One vector is turned by the same rotation once a step. Each row is the vector after some number of steps, and that number follows the row.
The counts run from 0 to 843.
[  4.6  25.6  -1.2  -4.1  10.5  -9.3  31.0  -3.4 -10.3 -19.1  35.7  10.7
  17.8  -5.9 -32.0  14.2   0.0   6.1  -5.6  -8.5 -35.8  29.4  -1.3  -8.6
  22.0 -26.3 -10.4  25.7  -2.8  -7.0  34.6  -9.2 -24.9  24.0  14.3 -40.8
   4.7  -9.9  -6.8 -32.9  11.9   6.6  -2.5  -4.1  -3.8  14.6 -13.6 -17.2
  24.6 -33.3  16.3 -10.7  -6.4 -11.2  31.0  15.0  -1.3  33.5  -8.1  -6.4
  -0.2  -0.6  21.1   5.3  25.9] | 793
[-24.7  -5.4 -25.6   3.0  23.1  -2.1  19.6  -4.9 -12.4  -6.6  -6.9  33.9
  17.9  -2.4 -21.2  26.7  30.8   9.0  29.5   2.7   0.8  24.5  -7.5  20.3
  20.3 -18.2  -9.0   4.1 -11.1 -10.8  45.3  -5.5 -40.6  25.9   2.5  10.9
 -23.3   3.3   2.8 -41.8   5.0  11.1  -7.6  24.7   9.0 -10.2 -16.6 -19.7
  26.7 -23.2   6.5  -6.5  -4.2   8.5  -9.6  14.4 -21.4  30.7  -7.4 -12.4
  -7.2 -24.3   1.4   2.9   0.7] | 76
[  3.4  15.8  -1.0  16.5   9.2  10.3  52.5   2.6  -6.8 -13.3  24.8  21.0
  20.9  15.7 -30.5  41.1   4.7   0.8  19.6  24.5 -13.5  18.2   9.1  32.5
   8.4 -12.9 -29.5  10.8   7.9 -23.5  20.7  -3.3 -33.6 -20.1  12.1   4.4
  -5.0   1.5  -9.1 -38.1   6.6 -16.4 -14.1  21.6   5.7  -9.5 -12.8 -10.5
   5.2 -26.8  13.8 -18.0 -18.1  17.1 -21.8  11.1   0.9  -4.5 -23.5 -14.9
  23.0  -7.2   6.0  16.2   6.2] | 290
[  9.9   5.5  -7.7   6.8  25.2  14.2  38.3   5.6  31.9  16.2  35.5  32.8
 -23.6  -6.9 -42.3  32.4 -27.1  14.6  23.3   0.8  15.9   3.0  15.8  16.5
  13.9   4.5 -21.0   7.4  -5.1 -16.2  16.7  -2.3  -7.1  10.3  12.7  -2.2
   5.9  21.2 -11.7  -6.5 -14.0 -18.1  -8.1  15.4  11.7 -18.3   8.6 -20.7
  13.3 -22.2  16.2 -33.0   1.7  18.2 -22.2  30.8 -23.0  18.3   4.1  -1.1
   7.8   2.8  -5.6  20.9   9.7] | 473
[  3.5   5.9  -3.6   4.6  23.4  -5.3  18.3   5.5   3.3 -16.5  31.0  -1.5
  28.9   6.9 -32.6  41.9  -6.0 -10.5  24.7   4.1 -13.3  23.6  27.0   4.4
  13.1  -3.5 -16.9  10.6   5.8 -18.1  44.8  -8.5 -37.5  15.7  24.6  -2.9
   4.5 -18.3   3.4 -18.8  27.8  -7.7  -9.7 -11.3  27.3   6.4  -9.4  -9.7
  17.5 -15.5  31.9 -22.9 -13.1   6.0 -20.4  27.5 -10.1  -3.6  10.1 -14.1
   4.6 -14.2  25.3  23.4  18.1] | 622
[ -9.1  35.9   9.5  -0.5   9.0 -14.9  46.3 -11.7   1.9 -19.2  32.7  14.1
  16.6  -2.9 -26.1  41.5   0.1   0.1  -2.4  10.5 -28.9  22.9  22.1 -19.7
  24.2  -9.8  -9.4  13.2  15.2   2.8  17.5  -7.2  -6.1   8.5  -0.5 -17.5
  -0.4 -11.8 -37.4 -34.1  11.9   7.8  12.5  -1.4   4.5   5.1 -17.3 -11.9
   4.5 -27.3  10.3 -29.3  -1.8 -14.5  11.5  14.6  -0.2  22.2 -10.4 -11.4
  11.5 -26.2  23.4  18.9  26.8] | 355
[ 29.0  14.7   1.1   8.8  15.2   5.7  31.9   5.4  22.1   7.4  52.4  -1.0
   2.6   2.2 -41.9  22.1 -36.0   5.5  15.2  -1.6 -22.6  16.8  17.8   9.4
   4.4  -4.8 -26.4  14.9   5.5 -20.4  23.6 -10.3 -21.0   4.5  25.7 -26.8
  19.8  -1.2   9.2  -3.4  13.2 -16.8 -17.9   5.7  10.2  -6.2  -0.6  -7.6
  18.1 -23.6  26.3 -27.2  -6.5   9.6  -1.2  22.3 -19.6   9.8   5.9   1.6
   5.9  18.2  10.9  22.6  26.9] | 815
[  0.3  18.8  -3.7  17.6  44.0   1.0   9.8  -7.1   9.6 -28.9  14.8  28.6
  -2.4 -12.0 -24.6  22.3   1.6  -5.2  21.8 -11.1 -11.1  33.3   8.4   4.6
  18.5   1.6 -20.7   0.8  -7.6 -23.9  34.9   9.2 -43.6  41.6  -9.6  -0.9
  23.3  -9.9 -12.6  12.7   9.5  -4.7 -11.2 -26.6  16.9  12.6   8.8  -7.4
   7.0 -22.0  12.8  -4.7  -5.0  10.2  -6.9  23.7 -10.9  28.8  11.2 -14.5
 -11.3 -24.6  33.4  15.7   4.6] | 191
[ 13.3  20.5   1.3  -0.9  17.9  12.3  29.2  16.1   3.8  -1.4  46.6  15.6
  -4.4 -12.8 -50.8  22.0 -20.7  11.2  -3.5   2.1 -19.9   3.8  15.6   7.4
  10.1  -5.5 -37.0  15.9  -0.9 -22.2  23.3 -23.0  -4.7   5.6  29.9 -27.6
   8.3  -7.0  13.9  -8.8   1.4 -13.4 -15.6  10.0   6.5 -13.1   1.2 -21.6
  20.8 -28.1  27.4 -27.8 -23.1   1.4   6.9  35.4  -7.8  16.6  -1.1 -13.3
   9.5  10.7   8.7  21.9  18.4] | 461
[ -1.8   7.8 -21.3  16.7  18.1  17.2  29.1   9.8 -18.1 -16.8  25.4  33.8
   0.6 -10.8 -30.7  11.8  17.8   7.8  16.2  -1.0   1.3  24.7 -12.5  28.2
  10.0 -29.1 -31.2  10.0 -17.3 -16.1  30.4 -13.2 -39.1   7.4  10.7 -16.6
  -3.6   9.5  12.5 -16.1  -1.9  -6.2 -25.1  20.6  -4.7 -18.6  -5.8 -28.2
  22.7 -27.0   5.2   3.5 -21.6  29.3  17.8   9.4  -5.2  27.6 -23.7  -8.4
  -0.8  -1.9   4.0  -5.8   1.4] | 651
[-17.2  18.7 -14.1   1.3  21.3   3.3  18.3   1.0 -30.2 -15.0  -1.7  31.2
  18.2 -11.2 -34.2  18.8  28.1  14.0  -1.0   6.1 -27.8  19.3  -8.9  21.4
  15.4 -12.6 -31.0   9.5  -5.4 -19.6  38.6 -14.4 -28.6  18.2   9.7  -7.3
 -17.2 -15.0  15.4 -37.3   3.7   6.3 -11.2  19.9   1.2  -8.2 -11.4 -19.1
  24.9 -35.6  11.3  -4.2 -21.9  -8.5   4.5  19.8  -3.6  34.5 -12.6 -24.0
   0.4 -13.1   7.8   5.4   1.4] | 89
[ -0.7  34.4   6.8   9.8  22.8  11.9  32.4   4.0  -1.8 -11.5  38.7  29.3
 -11.9 -16.7 -46.2  28.7 -14.0  11.1 -12.7  15.5 -22.7   3.3  18.6  12.7
   5.4   5.2 -44.2   8.0   1.6 -24.0  11.6 -19.9   5.3   0.6  11.5 -17.7
   7.2 -19.2   1.6  -0.3  -1.4 -16.7 -12.3   8.4   7.6 -15.8   5.6 -18.6
  11.7 -28.6  15.8 -25.9 -22.6  -1.9   3.2  34.1  -0.4  18.5  -4.3 -26.7
   9.8  -9.0  12.1  20.6  10.9] | 111
[ 17.4   9.8 -15.5  26.7  38.6  11.4  20.8 -10.2  32.9   8.6  20.9  20.7
 -12.3  -7.0 -22.6  13.5 -12.7   2.9  43.9 -13.5  -9.6  35.8   4.3   9.8
  10.3  -1.2 -25.2  -5.4  -0.6 -20.0  31.3   7.5 -46.4  24.0  -5.4  -4.2
  22.2   9.4  -3.9  24.5   9.4  -6.8 -21.4   1.8   7.1  -7.4   4.1   3.3
  10.2 -21.9   4.3  -2.9   3.9  29.6   0.7  -0.8 -32.3  34.1   9.1   8.7
 -14.9  -2.8  16.8  11.5  18.4] | 394
[-25.3  12.5 -13.1  30.4  20.9 -14.4  22.1 -29.3  26.2 -10.1  40.4  16.5
  -7.7   0.4 -13.7  31.7 -11.0  -6.4  35.6  13.5 -11.7  15.8  21.8  16.1
  -7.3   5.4 -14.6  -5.3   4.7 -10.6  19.6  -6.5 -17.0  21.2 -22.8  -2.7
   7.2 -26.1 -21.6   2.6  19.2 -18.4  -5.3  12.7  12.9  -8.4   5.6  -8.6
  19.0  -1.4 -10.0 -21.8  16.4  20.1 -10.6   5.7 -31.5  28.3   9.0  -6.2
 -13.1 -37.3  13.9   6.3  20.4] | 759
[ 23.9  18.9  -0.8  26.8  21.1   1.5  33.7 -14.5  32.1  10.3  40.3  -0.1
   0.2   7.3 -24.9  21.5 -28.5  -2.1  35.6   3.0 -29.8  26.7  16.8  20.5
  -5.8   2.3 -27.4   0.6  10.2 -21.8  19.5   0.0 -35.2   3.2  -0.3 -13.6
  23.4  -9.3  -4.5  12.5  20.3 -22.1 -19.7  11.6   7.4  -3.5   0.3   7.3
   8.2 -16.5   5.7 -16.6   2.9  25.4  -4.7  -2.2 -28.6  16.8   6.8   5.2
  -5.1   4.9  16.3  18.9  28.9] | 391
[-11.3  26.8  -4.7  20.3  16.0   3.0  43.7  -2.2   2.6 -29.5  51.5  25.7
  -5.4 -13.9 -24.4  29.0   4.8  -9.2  15.5  -2.4   5.1  28.8  14.3 -20.1
  16.4 -27.6 -16.2   9.5  -3.0   6.5  16.6 -14.5 -17.7   4.9  -3.5 -28.0
  12.8   4.1 -33.0   1.0   7.0   2.0  -3.9  -4.6  -0.9 -11.5  -9.2 -23.5
   1.8 -17.0   0.9  -8.6 -11.1  24.1  29.8   6.7   0.9  26.0 -16.9  -4.8
  -0.4 -30.5  25.3   2.3  24.3] | 563
[-10.0  38.8   0.9  12.7  29.8  -1.2  18.2 -13.4 -12.0 -10.3  -3.2  23.0
   8.6 -13.7 -25.0  23.4  15.3  11.8  -2.7   9.7 -52.4  21.6  10.2  10.7
  10.4   8.3 -43.3  -2.3  11.6 -26.6  23.6 -12.8 -19.9  14.9  -2.0  -2.1
   0.9 -29.9   8.4  -3.0  11.2   6.8 -11.4   9.8   6.4  -7.4  -6.1   0.0
   5.1 -37.3   6.9  -4.2 -22.9 -14.0   6.0  12.7  -8.1  35.5  -3.0 -29.3
  -1.5 -22.3  22.9  16.8  12.4] | 526
[ -0.9   8.1  -9.9  -8.4  20.2  -6.0  11.4   2.6   9.6  19.7  24.5   1.5
  11.2 -14.4 -39.8  27.9 -10.5  12.4  12.5  -1.5 -25.4   7.2  20.6  -9.8
  13.8   0.5 -24.3   5.8  10.2  -8.3  39.6 -24.8  -5.5  22.0  33.3 -16.0
  -7.1 -14.7  20.6 -13.9  17.0  11.6  -7.6  16.4  17.3 -17.6 -13.3 -11.5
  28.5 -23.9  29.2 -27.4 -11.3 -10.5   5.6  29.1 -29.9  24.0  17.1  -7.9
  -3.5   0.2   8.5  23.3  32.5] | 254
[-17.2  29.6 -11.9  27.9  21.9   9.2  27.7 -10.1  -5.6   0.5  22.0  26.7
  -8.0 -17.9 -29.1  19.7  10.1   8.1  10.0  14.0 -29.7  14.6   8.5  21.5
  -7.1  -0.8 -50.8  -4.1   6.1 -17.4  13.8 -29.8  -9.0  -5.2  -0.8 -13.1
  -3.3 -22.1  16.4   9.3   5.5  -8.0 -22.6  36.0   1.5 -32.8  -3.8 -13.6
  11.3 -22.2  -4.7  -5.6 -26.5  16.4  16.7   2.7 -12.1  33.1 -14.4 -20.5
  -4.6 -19.7   9.9   6.9  12.8] | 314
[ -6.8  25.1  -1.9  -1.9   5.2 -15.9  32.0  -8.5 -11.1 -26.9  39.9   4.9
  23.0  -0.8 -26.7  23.0   1.8   0.1  -2.1   0.7 -37.4  26.7   3.2  -5.2
  16.8 -25.8  -6.4  23.2   3.1  -4.7  32.5  -9.6 -21.1  22.6   8.4 -39.0
   1.9 -18.0 -12.3 -40.2  18.4   4.0   4.8   1.8  -2.6  12.0 -14.2 -18.5
  26.6 -23.9  11.9 -14.9  -3.6 -12.1  25.3  14.4  -4.6  30.3  -6.7  -7.7
   1.6  -9.7  19.4   3.0  29.0] | 788
[ -5.5  32.9   5.2   7.2  21.5   7.6  25.7   2.2 -17.2 -14.8  24.2  25.7
   1.3 -14.0 -42.8  22.0  -0.4  15.5 -17.0  15.7 -36.3   5.4   5.4  22.9
   4.2  -0.7 -43.4  12.0   0.2 -29.4  19.0 -21.4  -5.7   6.1  13.6 -16.4
  -0.2 -23.9  14.8 -15.2  -0.5 -12.4 -12.6  12.8   3.8  -8.7   3.0 -19.0
  18.3 -35.4  15.5 -17.6 -26.4 -11.4   5.4  32.4   1.9  25.5  -7.0 -29.6
   8.3  -4.8   9.4  16.8   6.0] | 102
[-13.8   9.5 -24.2   9.0  28.6  11.0  16.3  -3.8   9.1  15.3  17.5  42.1
 -24.6 -25.2 -36.8  10.3   3.6  24.3  15.4  -5.5  -3.6   7.4  -6.5  21.2
   7.2  -4.9 -31.4   1.3 -15.0 -15.1  23.8 -17.7  -7.1  26.7   3.0 -12.0
  -8.0   2.1  15.6  -4.2 -13.3  -3.4 -13.6  34.8   0.1 -28.7   6.3 -25.9
  32.2 -23.4  -2.3 -10.7  -4.7  10.9  11.1  19.7 -30.3  50.0   2.2  -8.0
 -13.2  -4.7  -9.1   3.0  10.4] | 670
[ -8.7  20.5 -19.1  26.2  29.7  18.3  30.5 -11.8   3.4   2.4   6.4  48.9
 -21.9 -15.6 -25.7  13.0  10.6  17.7  18.9   5.6 -12.8  19.3 -11.2  34.1
   3.1  -2.7 -40.6  -5.8  -7.6 -25.2  13.1  -7.5 -24.9  10.6 -13.0  -1.3
  -0.4   3.7   2.9   2.8 -10.5 -10.1 -22.7  32.7  -4.7 -25.2   3.3 -12.7
  13.3 -29.0 -10.0  -0.1  -9.5  24.1   5.0   1.4 -22.6  44.7 -14.6 -12.3
  -7.2 -11.6  -2.7   2.7  -0.3] | 311
[-24.8  -5.3 -19.0  11.7   8.8 -20.3  20.2 -19.4   1.9 -18.6  36.6   9.1
  22.2  13.8 -18.9  32.5   1.4  -6.3  31.2  12.7  -8.9  16.9   9.1  27.2
   1.3 -14.9   2.5   9.5  -1.5  -6.5  37.2  -6.3 -32.4  27.5  -4.1  -6.0
  -8.1 -20.8 -10.6 -45.6  23.6 -13.6   0.5  18.4  10.4   4.5  -7.5 -19.0
  38.9  -2.6   2.1 -20.2  13.1  11.7 -16.2  14.0 -27.4  19.1   4.1  -4.5
  -5.5 -23.3   5.9  -1.8  17.6] | 423
[  8.7  13.8  -5.2   1.9  20.6 -15.9  17.2 -18.6  25.5  17.8  26.9  -7.9
  16.2   4.0 -28.3  25.7 -24.3   7.2  24.7   1.2 -45.3  20.9  20.5   3.4
   5.8   6.3 -15.4   4.9  17.6 -16.8  35.0  -5.3 -22.6  25.4  13.5 -14.1
   4.4 -20.4   6.3 -14.7  26.9  -0.8  -4.0  15.0  14.3   2.6  -8.9   5.5
  27.6 -20.8  17.2 -25.7   9.3  -8.2  -4.9  12.0 -37.1  23.7  22.2   1.8
  -6.6   1.8  12.5  21.2  36.5] | 603
[-32.9   9.2 -20.1  12.7  28.6 -14.4  16.3 -20.1   2.9 -26.5  21.2  29.1
   1.5 -14.1 -15.6  24.7  18.0  -3.4  24.9  -6.0   0.8  28.5   5.1 -10.9
  17.8 -18.0  -2.9   2.9  -8.4   3.5  34.6  -6.2 -25.4  44.3 -15.6 -11.7
  -0.3  -7.9 -25.1 -13.5  13.3  10.7   2.4  -1.1   7.9  -1.6  -5.5 -21.1
  24.1 -11.5  -2.0  -5.9   8.3  10.9  14.1  11.5 -21.3  42.8   3.4  -7.3
 -17.5 -42.0  20.4  -4.6  16.3] | 771
[ -0.7  37.6   0.7  13.0  14.6 -11.8  31.5 -29.8   7.9   9.5   9.4   1.9
  23.7   5.1 -16.4  23.9  -1.0   6.9  14.7  13.2 -64.8  29.7  14.0   3.9
   7.3   0.7 -26.9   0.9  28.2 -15.3  23.5  -4.0 -21.4   7.8  -4.4  -8.6
  -2.6 -23.7  -4.9 -15.9  23.3   8.0  -3.2  25.6   3.5  -5.0 -19.7  11.0
   8.5 -31.2   2.6 -14.8   1.1  -9.0   8.5  -9.3 -22.3  30.7   0.4  -6.0
  -1.9 -10.3  18.4  18.3  33.4] | 166
[  2.1  26.0  -2.2  14.1  43.3   0.4   7.4  -8.9   7.2 -22.5   6.7  22.4
   3.1 -13.0 -24.0  21.2   5.2  -2.4  14.0  -8.3 -28.1  33.3  10.8  -3.2
  18.7   5.8 -29.9  -3.0  -0.5 -23.6  36.3   1.7 -42.4  38.4  -5.7  -1.9
  20.5 -17.3  -3.9  15.8  15.3   3.1 -14.8 -24.3  15.8   9.5   2.6  -1.5
   5.7 -28.0  14.8  -1.2 -10.5   0.9  -0.7  20.2 -12.5  31.5  13.8 -17.9
 -11.8 -22.9  34.0  20.0  11.0] | 186
[-31.3  29.8 -12.8  17.1  26.8  -3.8  18.2 -13.7   2.7  -3.0  22.3  28.3
 -11.8 -27.7 -28.1  30.2   6.6   6.5   8.8   7.1 -18.7   8.4  19.9  -5.4
   2.1   4.9 -35.6  -6.4   6.9  -7.0  18.9 -28.7   9.9  16.3  -4.4 -10.7
  -5.1 -28.9   2.0  11.1   7.4   2.8  -7.0  21.0  11.7 -29.2  -3.1 -18.2
  14.0 -17.5  -3.6 -15.7 -15.9   3.5  16.3  16.6 -20.1  41.2   4.7 -22.4
 -12.0 -38.4  15.5  10.2  19.8] | 328
[-10.7  17.0  -7.6  14.6  18.2   3.5  57.3 -16.2  31.1   8.3  33.6  37.3
 -16.3  -1.8 -21.2  39.3 -10.0   6.7  30.2   9.3  11.1  14.5  17.7   2.5
  14.2  -6.1 -12.5   2.0   4.7   2.7   6.0  -1.1  -6.8  -1.3 -14.0  -0.5
  -1.3  20.6 -46.9 -19.4 -10.4  -5.0   4.7  24.7   5.1 -21.7  -8.6 -18.7
   2.6 -18.5  -5.8 -31.3  14.3  22.7  -7.2   4.9 -21.6  24.5 -12.4   2.0
   7.3 -23.8   0.0  12.6  17.4] | 137
[  3.1  21.4  -3.7  26.7   8.3  11.8  49.7  -8.0  -4.3  -7.9  24.5  23.9
   9.0  12.5 -27.2  27.0   0.3   5.0  18.1  27.1 -22.7  16.1   1.3  47.3
  -2.1  -8.4 -37.0   8.5   3.9 -26.5  12.6  -5.8 -31.1 -20.7   0.7   1.3
  -4.3  -3.4  -2.1 -28.0   3.0 -24.3 -19.8  33.5  -0.3 -14.1  -5.7 -10.7
   8.9 -25.1   1.2 -14.4 -14.6  21.6 -15.2   2.7  -4.0   9.4 -25.5 -14.0
  17.0  -1.7  -1.9  12.2   4.9] | 299
